Families of rows that turns and mirrors carry onto each other, the same ones carrying the whole set onto itself: the rest of each named row's family, in list order
5 families of 6 rows
ropa: [ -49, -157,  -38,  156,  -20,   19, -226, -258,   12, -120,  278,   97,
  135,   87,   82,  -92,  -47,    7, -257,  231,  -42,  161,  211, -279,
 -270,  183,  119,  208,  194,  -45,  151,  145,   22, -273,  158,   67,
  -20,  -96,  121,  -28,  238,   95,   81,  -45,  192, -184]
Rosu: [  -7, -158,  -16,  211, -148,  -82, -214, -142,  -30, -138,  179,  122,
  120,   86,   61,  -18,  -23,  111, -335,  184,   54,  242,  222, -243,
 -272,  162,  214,  146,  140,  -22,  194,  -17,   63, -230,   65,  -39,
   34, -107,   73,  -95,  168,  170,   94,   61,  150, -246]
Goze: [-136,  -38, -169,  -51,  -12,  -32,   54,  217,   23,  284, -180,   30,
   -4, -210,  170,  226,  -48,  -15,   40, -299,  -48, -276,   21, -190,
  261,  106,  268, -148,   41,   30,  -51,  149,  127,   90,    2, -342,
  -26,  -63, -316,  -43, -226,  -38,    1, -113,  131,   78]
bekin: [ -72, -109,   79,  286,  -96,  -21, -159, -145,   29, -121,  374,    6,
   83,   18,   86, -190,   61,   77, -289,   91,   38,  146,  126, -213,
 -221,  207,   70,  207,  214,   10,  210,   88,    6, -237,  150,   64,
  -19,  -31,   14,  -31,  163,  100,   67,   26,  191, -214]
nuvu: [-168,   18, -282,  -39, -100,  113,  -52,  210,  -54,  -27,  317, -167,
   35, -145,   85,   21,  -45,  325, -271,  114, -105,   88,  148,  -50,
  -76,  309,  256,   65,   55,   20,  275,  -26, -109,  146,  -85,  197,
  -58,  190,   98,  248,  -39, -115,  159, -123,  375,    2]
Palo: [-238,   61, -300,  -51, -103,  141, -171,  121,   -8, -193,  312,   27,
  -25,  -96,  124,    4, -135,  333, -327,  150, -117,  -16,  152,  -56,
   30,  283,  270,  -11,  -29,  -30,  225,  -35,  -57,  213, -135,   70,
  -75,  161,   87,  226,   35, -129,  180, -207,  384,  -40]
sarav: [-184,   78,  125, -143,   11,  218,    7, -227,  -17,   30,  165,  136,
 -218, -311,  194,   -8, -193,  178, -240,  127,   86,  413,   -4,  -76,
 -290,   91,   13,  140, -190,  -75,  224,   51,    4,  -46,   36,  176,
  258, -118,  -42,  135,   17,  -50,  -97,  174,  348,  -20]
zatu: [ -55,  125,  117,   39,  328, -155,  144,    6,  148,  443,    9,  178,
  180, -161,  125,  -11,   99,  -45,  123,  120,   49,   85, -100,   96,
  157,  399,   85,  107,   36,  -74, -165, -183,   65,   49, -189, -174,
 -232, -149,   36, -196,  -13,  132,   60, -107, -123,  141]
Lep: [ -43,   16,   55,   82,  247, -150,   36,  -55,  131,  360,  -25,  164,
  224, -135,  216,   81,   32, -161,   46,   71,  127,  -51,  -50,  117,
   13,  322,   82,   49,  113,   -5, -185, -178,  -43,    8,  -80, -166,
 -225,  -89,  -25, -301,   94,  139,   69, -201, -202,  115]
tep: [-199,  122, -271,  -88,  -78,  197, -103,   32,  -45, -106,  332,  -46,
  -38,  -86,  146,  208, -144,  388, -284,  242,  -13,  139,  117,   23,
  -24,  354,  362,  -70,  -51,   84,  165,  -35, -150,  194,  -69,  138,
  -32,  159,  178,  149,   75,  -57,   74,  -81,  389,   33]
muku: [ -66,   19,  209,  102,  295, -139,   50,   31,  177,  348,  -58,  104,
  266,  -94,   41,  233,  -42, -177,    6,  157,    2,  -27,   -6,  -25,
  242,  321,   65,   39,  112,  -73, -212, -132,  -54,   37, -182, -100,
  -93, -269,   29, -186,   34,  121,  135,  -31, -184,  163]
Leto: [-220,   34,   37, -198,  151,  254,  -56, -231,  -74,   75,  142,  125,
 -256, -362,   99,  -32,   33,  -34, -196,  171,   30,  394,   -4, -271,
 -202,  159,   31,   99, -205, -146,  211,   29,   63,   85,   76,   83,
  228,    1,   90,  289,   46, -107,   35,  157,  326, -144]
Nukis: [ -22,   16,  -72,   36,   52,    6,  104,  161,   -1,  370, -161,   19,
   13,  -92,   42,  312,  -32,  -15,  -23, -173,  -61, -245,  -48, -311,
  246,  132,  242,  -15,   51,  -10, -106,  178,  268,   20,   -6, -286,
  -78, -166, -283,  -54, -141,  -16, -118, -177,  174,  181]
Naf: [  -4, -107,  -10,  166, -244,  -92, -181, -201,   19, -196,  353,   61,
  146,   58,   34,  -10,   41,  120, -269,  163,    1,  161,  224, -244,
 -199,  162,  214,   64,  110,   14,  144,  212,   58, -266,  198,   17,
   25,  -90,  154,  -68,   75,   65,   15,  128,  236, -121]
gik: [-206,    1, -264, -108, -204,  141, -117,  153,  -45, -103,  213,   18,
   -9, -104,   94,  155, -244,  343, -316,  133, -127,  166,  158,  -26,
  -78,  297,  351,  -33,  -63,   45,  284,  -95,  -47,  149, -139,    7,
  -65,  152,    7,  199,   50, -122,  109,  -65,  372,  -93]
lidep: [   7, -101,   72,  139, -129,  -88, -209, -212,   47, -123,  239,   62,
   53,   28,   90,  -34, -137,  239, -325,  146,   23,  161,  269,  -71,
 -272,  103,   88,  174,   62,  -89,  211,  121,  -14, -218,   79,  193,
   57, -259,   92, -158,   84,  107,  126,   23,  206,  -59]
Koni: [-116,  -46,   95, -162,   51,  230, -116, -241,  -18,   80,  107,  162,
 -246, -338,   72,   33,  -37,  -18, -268,  161,   70,  431,   40, -184,
 -233,  206,   70,   51, -255,  -35,  268, -116,   87,  100,   25,  100,
  243,  -34,    7,  147,  140, -125,   45,  235,  283, -140]
tusus: [-158,  -13,  124,  -93,  149,  307,  -29, -226,  -86,  163,  195,   16,
 -288, -211,  141,    9,    7,  -52, -183,  109,   81,  368,  -46, -207,
 -208,  255,   47,  105, -117,  -44,  302,   33,   -1,  100,   78,  208,
  253,  -14,  -43,  184,  129, -129,   56,   95,  385,  -92]
kis: [-103,  -24,  178, -123,   12,  251,   51, -271,   -4,   66,  284,  204,
 -305, -286,  218,   79,    8,    9, -219,  163,  118,  408,  -19, -174,
 -193,  217,   42,   97, -206,  -49,  180,   18,  122,  108,  158,   -5,
  262,  -36,   47,  130,   51,  -15,   68,  119,  328,  -71]
pidak: [-273,  157, -191,  -28, -142,   18,  -94,  141,  -93, -205,  185,  -29,
  -80,  -20,  220,  137, -239,  366, -337,  204,    7,  129,  128,    1,
  -40,  243,  245,   75,  -43,  -54,  305,   53, -114,  148, -142,  157,
   60,   -9,   59,   64, -113,  -68,   60,  -82,  400,   30]
gike: [-130, -115, -151,  -77,   85,    7,   28,  104,   19,  297,  -89,   34,
  -40, -191,   86,  272,  -89,  -15, -121, -231,  -21, -336, -104,  -75,
  308,   92,  347,  -87,   86,   61, -135,  169,  198,   91,   55, -289,
   56,  -87, -361,  -35,  -72,  -12,   24, -148,  114,  163]
noka: [-243,  101,   78, -128,  373,   84, -160,   -2,  170,  289,   -6,   17,
    6, -132, -133,   71,  -13,  122,  170,  -31,   79,  -36, -106,   37,
  408,  127,  236, -153,   37,   71,  -14,  187,  -72,  -61,  -58, -187,
 -200, -187, -173,  -79,  221, -217, -228,  310,   77,  -40]
pob: [-328,  192,   67, -152,  353,    1, -230,   53,   84,  366,  -19,   54,
   58, -224,  -75,  111,  -39,  -34,  168,  -38,  154,   44, -180,   21,
  354,   76,  119, -120,  -64,  -55,  -43,  219, -228,  -40,  -36, -247,
  -88,  -91, -169,   20,  194, -221, -144,  327,   56,   26]
Sofad: [-254,   33,  206, -181,  289,   96,  -44,   31,  211,  303,   19,   34,
  148, -310, -168,  148,  -99,   -3,  159,   -7,   -9,   -5,  -91,  -14,
  363,  112,  125, -156,    3,   34, -137,  121, -155,  -78, -124, -178,
  -30, -242, -153,   94,  120, -137, -159,  375,  -79,    5]
lurak: [-290,   96,    7, -225,  365,   39, -168,  -52,  118,  327,  -74,   -8,
  105, -291,  -93,   84,   26, -102,  272,  -61,  142,   38, -100,   64,
  191,  169,  228, -198,  -35,   54,  -27,  211, -171,  -73,  -68, -129,
  -63, -177, -129,  -81,  172, -207, -191,  332,   31,  -47]
fote: [ -32,   84,   50,   82,  265, -195,   -6,  -49,  156,  451,  -28,  228,
  276,  -93,  178,  -14,  -46, -101,   71,   31,   60,   46,  -87,    9,
  140,  304,   14,   79,   24, -120, -214, -156,  -62, -100,  -11, -142,
 -160,  -85,   -8, -179,   63,  103,  115,  -79, -164,  277]
gomos: [-173,   13,   35,   83,   78,   39,  118,  271,   61,  185, -158,   56,
   60,  -77,  111,  362, -178,  -40,  -39, -124,  -65, -239,  -59, -281,
  399,  143,  230,  -55,  114,   30, -150,   81,   52,   86, -125, -310,
   91, -108, -302,   66, -114,   18,  -58,  -61,   76,  121]
tugi: [-405,   53,   46, -256,  340,  -69, -113,  -29,   97,  278,  -37,   37,
   43, -242, -129,   24,   73,  -51,  122,   22,  120,   25, -188,  140,
  361,  113,  227, -193,   62,   37,  -23,  186,  -87,  -46,   46, -173,
 -102, -163, -118,  -66,   65, -140,  -79,  378,  -44, -108]
Vituk: [ -85,   64, -139,   50,   51,  -65,  -52,  181,   27,  340, -144,   58,
   63,  -82,  105,  239, -123,   40,  -19, -274,    2, -283,  -20, -249,
  339,  134,  256,  -95,   20,  -89,  -97,  191,   81,   78,   14, -305,
   27,  -95, -307,  -13,  -82,   -9,  121, -172,  190,  199]
zonu: [-155,   65,  -46,   24,  270, -222,  109,  -23,   89,  361,  -48,  144,
  282, -189,  152,   51,  -39, -222,   18,  141,   24,   26, -147,  130,
   83,  404,  195,   54,  135,   14, -232, -134,   69,  -58,  -14, -107,
 -148, -110,  -25, -214,   36,  210,   38,  -91, -146,  190]

Same family as Lep: ropa, Goze, Palo, Leto, lurak
Same family as tusus: bekin, nuvu, gike, tugi, zonu
Same family as fote: Rosu, gik, Koni, pob, Vituk

